In the rows, zero is written as 128.
Where one turn sends some rows of the set: a few examples, then the rows asked:
Z525: [140 147 162 146 140  89 130 107 124 141  95 155 115 127 104 135 130 158
 101 122 111 132 126 142 132 142 150 128 154 136 119 128 117 124 105 116
 135 126 124 112 132]
Z254: [162 108 122 130 141 143 119 153 144 122 165 101 128 159 164 117 127 141
 119 125  95 151 117 124  96 121 134 156 157 116 124 122 104 121 111 135
 125 149 123 113 122]
Z844: [102 126 149 149 121 105 140 143 111 129 104 121 151 104 131 117 161 103
 104 125 153 141 137 127 127 123  95 140 130 152 119 131 122  91 111 131
 132 135 124 114 124]
Z775: [131 130 123 148  79 139 117 134 158 129 140 127 137 134 138 135 114 127
 129 105 117 119 142 128  99  81 117 121 134  98 133 126 129 133 138  89
 121 142 139 104 149]
Z171: [166 138 132 115 128 129 142 109 148 125 147  88 149 153 129 153 146  91
 131 131 143 128 127 137 136 137 141 129 123 128 108 134 131 127 139 135
 105  94 161 151 121]
Z135: [135 138 122 109 162 158 130 137 140 144 129 140 132 156 169 125 119 134
 114 131 144  96 139 132 126 154 147 150  88 116 133 126 110 137 114 132
 132 135 175 134 115]
Z963: [109  80 145 133 102 136 136 152 123 119 124 104 138 159 140 140 147 114
 122 119 140 135 141 135 110  90 120 118 108 125 137 139  92 145 119 116
 115 143 137 128 135]
Z563: [161 148 134 114 139 130 115 135 156 149 132 125 140 148 118 146 141 129
 106 138 127 106 113 131 114 141 131 162 117  75 157 112 124 100 142 112
 128 105 118 159 101]
Z15: [101 150 112 114 131 177 130 136 124 132 132 117 100 151 137 107 112 138
 107 137 143 121 128 108 114 149 142 112 115  90 150 125 129 142 140 129
 117 144 121 150 120]
Z923: [126 114 127 115 154 163 138 133 170 155 118 134 114 159 142 116 132 110
 108 119 153 108 145 136 127 127 137 125 157 111 141 107 143 134 157 148
 114 139 159 138 143]
Z796: [143 157 148 145 117  94 123 114  99 132 103 108 138 115 114 134 130 143
 110 122  99 111 145 143 134 146 155 133 132 115 105 134  92 130 115 141
 149 137 135 157 121]
Z744: [124 155 116 164 124 122 134 133  78 112 122 113 140 105 138 107 122  98
 130 125 120 119 127 119 122 147 132 143 142 136 155  99 130 124 126 119
 159 120 103 120 122]
Z56: [133 140 131 114 140 118 140 129 112 109 157 145 122 144 106 148 119 118
 111 124 146 123 118 136 114 151 111 105 164 117 134 116 137 119 140 134
  96 136 131 172  90]
Z790: [122 163 128 111 128 162 159 122 151 151 141 131 121 128 157 111 118 142
 101 125 147 129 134 122 104 151 117 127 137 145 118 157 155 119 119 130
 113 140 156 138 134]
Z878: [129 139 117 153  95 127 101 122  95 127  99 106 138 122 112 133 122 131
 142 143 102  99 125 155 133 146 136 140 146 109  93 113 107 131 143 154
 111 150 138 139 100]
Z294: [123 116 132 147 105 141 116 132 122 133  97 112 126 100 110 127 141 126
 171 153 120 113  86 157 154 139 136 133 152 130 116 121 131 122 137 143
 103 126 134 111 123]
Z816: [140 111 109 131 123 152 152  89 124 139 131 136 139 148 127 123 133 117
 104 131 133  80 145 142 126 148 132 131 131 121 132 126 136  92 152  92
  78 119 133 124 111]
Z839: [110 137 117 113 126 129 143 112 150 138 153 135 147  99 143 161 150 148
 118 118 154 136  94 130 134 160 146 131 118 120 138 138 115 129 128 101
  94 117 128 131 102]
Z115: [132 114 118 151 115 135 131 146 133 128 156 143 139 108 172 130 122 119
 129 106  98 134 124 143 113 114 123 151 153 138 176 125 118 112 126 112
 143 148 151 135 132]
Z782: [113 138 143 131 121 154 117 143 155 162 133 134 142 148 144 117 108 125
 149 130 162 120 114 128 105 132 117 118 116 122 144 137 140 153 128 151
 121 108 166 163 101]
Z427: [141 109 148 149 140 119 122 115 136 160  79 136 119 126 114 130 144 147
 140 144 119 127  88 146 138 130 126 137 153 131 120 130 132 100 117 117
 116 110 121 107 147]
Z967: [134 109 122 166 137 108 102 136 119 138 123  97 163 140 136 102 139 111
 134 106 135 127 100 113 113 136 118 143 134 133 104 110 109 136 112 161
 119 123  99 117  99]
Z464: [152 136 138 150 110 133 129 140 143 122  95 119 149 113 115 101 128 102
 116 138 159 124 143 137 120 127 132 124 165 117 120  71 118 131 121 128
 120 114 105  87 124]
Z764: [157 114 154 126 103 159 150 162 110 107 140 117 139 153 137 110 106 133
 129 156 128 132 141 143  90 118 135 121 145 132 148 115 106 138  95 111
 124 125 128 113 107]
Z961: [137 153 120 144 151  98 104 133 126 118 126 126 149 125 139 134 131 119
 127 114 135 113 136 120 118 113 123 144 122 103  85 102 125 114 124 117
 149 136 128  72 132]

Z294 -> Z878
Z790 -> Z923
And these:
Z464 -> Z967
Z839 -> Z816
Z254 -> Z115

Where one turn sends some rows of the set: a few examples, then the rows asked:
Z791: [147 133 104 133 157 137 126 107 120 142 109 130  95  84 138 125 152 144
 121 118 127 105 124  86 114 160]
Z518: [143 113 123 102 131 153 161 137 142 150 120 152 105 122  97 109 121 157
 126 112 151 115 126  90 130 143]
Z748: [128 122 125 108 112 102 154 151 127 116 145 114 141 128 133  96 123 109
 124 124 135 123 169 110 134 149]
Z438: [164 133 121 136 155 151 144 141 111 102 128 134 129 146 111 128 108 145
 153 137 159 108 118 110 124 132]
Z456: [130 148 144 119 124 116 162 111 143 156 127 140 155 128 104 122 145 133
 114 148 111 139 119  95 150 128]
Z511: [148 131  68 133 150 131 117 108 121 134 134 112 115 153 122 105 142 124
 120 151 129 133 129 138 109 131]
Z352: [164 140 106 144 148 119 134 119  91 149 162 104 121 104 139 119  84 147
 125 136 118 144 146 133 135 148]
Z11: [100  99 135 120 135 122 107 132 128 116 153 117 120  98 136 137 137 162
 104 104 102 132 129 121 130 129]
Z509: [151 116 106 142 137 100 137 122 120 135 147 145 156 116 102 147 150 131
 108 125 120 114 107  89 118 129]
Z417: [140 145 130 117 105 123 139 123 126 155 129 133  98 116 126 111  81 121
 139 129 149 146 129 133 119 121]
Z510: [149 138 112 123 155 136 115 106  93 132  88 118 118  92 115 132  95 133
 101 120 141 101 134 133 144 142]
Z349: [ 92 101 114 133 140 105 151 136 139 111 149 113 117 116 127 124 138 129
 111 101 122 105 132  89 118 146]
Z31: [132 138 122 127 122 115 133 158 132 168 139 106 113  94 111 149 150 104
 120 125 133 141 113 103 146 125]
Z615: [156  97 134 134 120 148 129 141 131 107 108 139 114 157 114 132 126 119
  91 138 142 147 132 116 127 133]
Z673: [131  93 125  97 177 150 123 116 131 166 117 152 106 115 127 128 104 153
 118 113 135 113 153 130 135 133]
Z198: [125 123 100 118 172 146 132 127 118 126 132  95 100 109 127 131  86 139
 143 125 131 166 136 123 149 115]
Z679: [144 129 129 135 142 149 137 112 134 146 136  96  88 152 122 154 128 148
 112 112 108 144 149  93 125 169]
Z627: [146 123 133 125 150 132 128 124 139 130 136  91 120 174 139 135 113 133
 117 128 112 172 147 112 158 135]
Z274: [117 124 141 140 126 111 101 126 140 136 119 130 110 160 126 109 118 148
  85 148 151 130 118 113 132 156]
Z912: [123 122 108  99 165 167 141 114 133 141 137  97 110 116 120 120 116 155
 148 129 119 156 123 106 149 108]
Z674: [151  97 144  97 170 114 113 133 142 164 121 110 132 118 156 134 109 135
 107 124 142 112 154 111 121 148]
Z484: [118 124 137 132 113 133 135 127 120 158 138 118  86 124 155 121 120 175
 102 135 114 102 122 119 132 118]
Z645: [131 112 118 148 156 148 137 106 126 145  92 105 139 103 107 138 126 110
 108 149 139 106 131 137 162 130]
Z480: [141 153 129  91 140 126 134 113 157 127 134 123 117 120 101 146 111 133
  78 122 122 108 143 144 145 133]
Z577: [129 123 135 108 155 125 125 131 115 143 133 125 131 138  68 114 108 132
 102 136 124 109 175 130 119 127]
Z929: [145 134 120 126 166 133 122 101 108 142  98 142 127 102 152 113 157 148
 124 136 118 114 107  97 132 148]
Z848: [111 149 117 147 126 170 146 129 113 124 141 115 159 122 113 132 117 125
 131 125 155 122 149 135 149 131]
Z515: [151 127 126 133 137  99 122 153 121 155 141  86 137 109 134 147 146  96
 115 125 122 137 124 101 145 143]
Z629: [143 128 113 118 129 105 152 125  85 124 111 135 116 129 130  97 115 150
  94 131 118  95 116 129 148 155]
Z207: [133 128 155 114 135 149 133 109  98 130 125 123 144 155 125 107 112 156
 135 108 121 146 126 133 162 127]
Z52: [128  99 129 121 112 114 133  89 126 132 147 139 129 138 121 153  91 127
 133 136 112 103 126 109 113 147]
Z406: [124 124 135 135 187 110 145 160 117 134 150 117 152 138 139 108 146 120
 118 109 122 137 129 128 143 143]
Z607: [113 113 126 146 179 123 146 147 151 155 144 108 146 126 132 117 154 105
 124 123 126 143 124 115 141 134]
Z210: [136 128 100 159 160 103 129 138 125 118 133 141 141 111  90 153  99 135
 129 126 137 141 120 109 114 117]
Z203: [138 151 144 130 137 127 162 152 143 145 115 128 115 124 145 142 112 141
  91 134  91 115 138 101 133 161]
Z83: [151 130 120 134 160 139 107 111  99 161 156 111 124  95 130 127 103 164
 122 133 116 163 129 133 141 132]
Z970: [132 126  90 113 133 145 115 163 129 135 125 131 152 139 106 101 145 132
 136 155 136 103 141 116 139 134]
Z761: [118 117 113 135 118 142 132  92 139 117 125 111 157 136 121 113 102 142
 110 105 130 107 131 100 105 115]
Z821: [121 142 148  84 139 111 135 131 112 162 139 127 127 134 157 148 106 140
 119 144 115 133 135 112 108 118]
Z592: [138 100  90 146 140 133 147 141 118 145 109 138  98 113 147 132 121 130
 138 109 146 113 168  93 148 148]
Z837: [142 101  76 140 173 123 141 121 105 143 112 142 108 131 141 130 143 146
 132 110 126 103 151  98 146 141]
Z311: [143 139 121 145 126 137 106 114 138 150 146  99 114 128 116 103 124 110
 121 165 129 163 132 130 118 136]

Z274 -> Z577
Z511 -> Z674
And these:
Z627 -> Z510
Z83 -> Z837
Z438 -> Z203
Z929 -> Z406
Z417 -> Z518

